One turn sends every row of this set to another row. A few are shown first. Where does it send the rows asked after them?
Q939: [-19.4  -2.2  18.0  -4.7   9.9 -26.3  16.6 -22.9  39.0  -8.1  20.6  -6.3
 -13.8 -12.1 -17.2 -11.6   6.1   4.3  -8.0 -24.3  21.6  -1.4   5.0 -10.9
  28.2 -13.2 -13.2  25.0 -18.8  -3.3   2.5  -7.1]
Q72: [-15.1   0.5 -12.2 -15.2  -3.4  -4.4  -9.0   1.9  -1.7  14.0 -14.8 -33.1
 -10.6  -3.1 -23.4 -19.1  14.5 -17.2   3.5   9.5   9.9   7.7  -1.9 -34.3
  24.3 -13.4 -23.1   9.8   0.1  -0.7   6.4  16.7]
Q938: [ 15.1 -22.5   4.6  -6.7   7.0  -3.5   2.6  -4.2  10.3   8.2 -13.1  -0.8
 -16.2  -2.0  -3.4 -12.4  12.9  22.8  17.0 -18.5   7.5  -7.1 -26.8 -24.0
  -7.3 -23.0   1.9  30.5   0.0  -3.1  17.5  -0.7]
Q611: [-11.2  10.7   3.0   4.1  14.7 -12.0 -12.8  -1.4   7.0 -14.6  -1.7 -12.1
 -16.2   0.0 -32.6 -41.9  -5.4 -20.4   5.7 -16.2  -8.5 -13.9  14.8  -8.3
  -5.1   7.5 -12.8  19.5 -16.9 -22.2   5.9   5.3]
Q475: [ -9.0  -5.3  17.4  -4.6  -2.7  -3.9  13.6   0.7   8.4  -7.0 -25.5   9.3
 -23.7  19.4 -18.8  -4.5  -4.2 -39.9 -18.4 -25.5 -19.5  -4.7  11.6 -14.6
   7.0  23.3 -27.6   8.7  26.7 -23.3   7.2 -14.9]
Q299: [-25.3   6.6  -4.1 -28.9 -26.1 -11.3  -0.5   0.3  16.1  10.7  14.4  21.7
 -27.7   7.9 -18.0 -10.4  16.6  -2.0 -23.7  -5.8   5.0   8.2  12.3   3.3
  15.0  26.6  13.5  19.3  -6.8   2.8  20.0 -14.8]
Q759: [-15.9  -0.4  -1.1 -19.1  10.6 -14.3  11.9 -15.8  -3.5  -5.8   4.7   1.3
 -36.9  -4.0 -21.5  -9.1  28.9 -10.0 -11.7  10.3  -7.4  -9.2  -6.7 -24.2
 -12.2  -6.2 -11.6  10.9 -31.2   5.3   9.8  -0.6]
Q50: [  6.7  -2.1  -0.4   8.8   7.7  -8.5  10.2  -1.3 -29.9  18.1  19.9  23.1
 -19.2  -6.2   8.3  -5.9   5.0 -15.9  14.7 -42.8  -4.8 -14.7   2.5  11.7
   5.7  -4.4 -17.4  22.3   8.1   2.5   1.2  14.3]
Q949: [ -1.1   2.7 -15.0 -30.7 -26.5  -8.7   9.1  -1.9  11.4   4.5  -1.4  26.5
 -10.5  13.1   4.4  -3.0  16.5 -17.0 -18.0 -24.1  21.6  14.0  -9.0  19.0
  25.5  11.4   5.3  27.6  20.5  -0.8  11.3 -14.2]
Q940: [  8.1  -5.5  -2.5   6.6  -6.9   4.0  -0.2 -13.4  14.4  13.7  -9.2   5.9
 -18.2 -24.7 -20.1   0.6   3.3  -3.7  -9.1 -20.4  11.3 -22.9   5.8  -2.4
   6.8  -7.9 -47.5   3.8   2.4 -30.6  -1.0  17.4]
Q178: [ -8.0 -15.3  17.2 -21.8  -0.5   8.0  18.9 -10.4  13.5 -20.2 -18.6  29.5
 -23.4  -2.1   4.0   3.8   8.5 -34.7 -23.4 -23.7  -0.4  -2.1   7.9  12.7
  20.1   4.7  -5.9  19.5  39.7  -9.4   3.7 -14.9]
Q892: [ -6.8 -19.1   8.7 -13.1 -12.0   1.7   8.6 -13.2  -7.6  11.1 -31.2  17.9
   6.8  19.6 -26.7  -9.7  -7.9 -25.5   8.0  14.1   7.3  15.2  -0.7  -3.1
  15.6 -15.7  17.0  17.4   2.7  -0.7   0.4  10.6]
Q348: [  1.3   1.1   2.4   0.0 -14.2  -0.3  10.4  -7.6  -0.4 -13.4 -34.8  37.9
  -1.9   5.3 -11.1   2.5  -4.9 -23.8   4.6  -5.1  21.3   4.0   4.9  16.5
  27.6  -6.9  20.2  28.0  21.1 -15.1   9.5  -4.1]
Q361: [-15.4 -16.1   6.3  -5.1  21.5  -5.1  -2.1  21.0  -5.6  13.0   1.6   3.3
 -19.1 -12.0   9.3  -6.4  -2.1  -2.7   5.9 -36.2 -10.1   7.7  -0.6   6.6
  48.6 -26.1  -3.5  34.7  -2.0  -1.2   3.8   0.0]
Q602: [-21.0   4.0   8.8  12.3  -4.0 -19.2  -1.9  -7.2 -18.7   4.8   2.6   1.0
 -18.8  -4.8  14.8  29.4  10.4  -2.1 -12.5 -30.5   7.5 -13.0  10.4   3.4
  35.9 -18.3 -11.9   6.9 -11.0   3.3 -12.6  -0.4]

Q938 -> Q939
Q178 -> Q348
Where do these go?
Q50 -> Q361
Q72 -> Q759
Q475 -> Q892

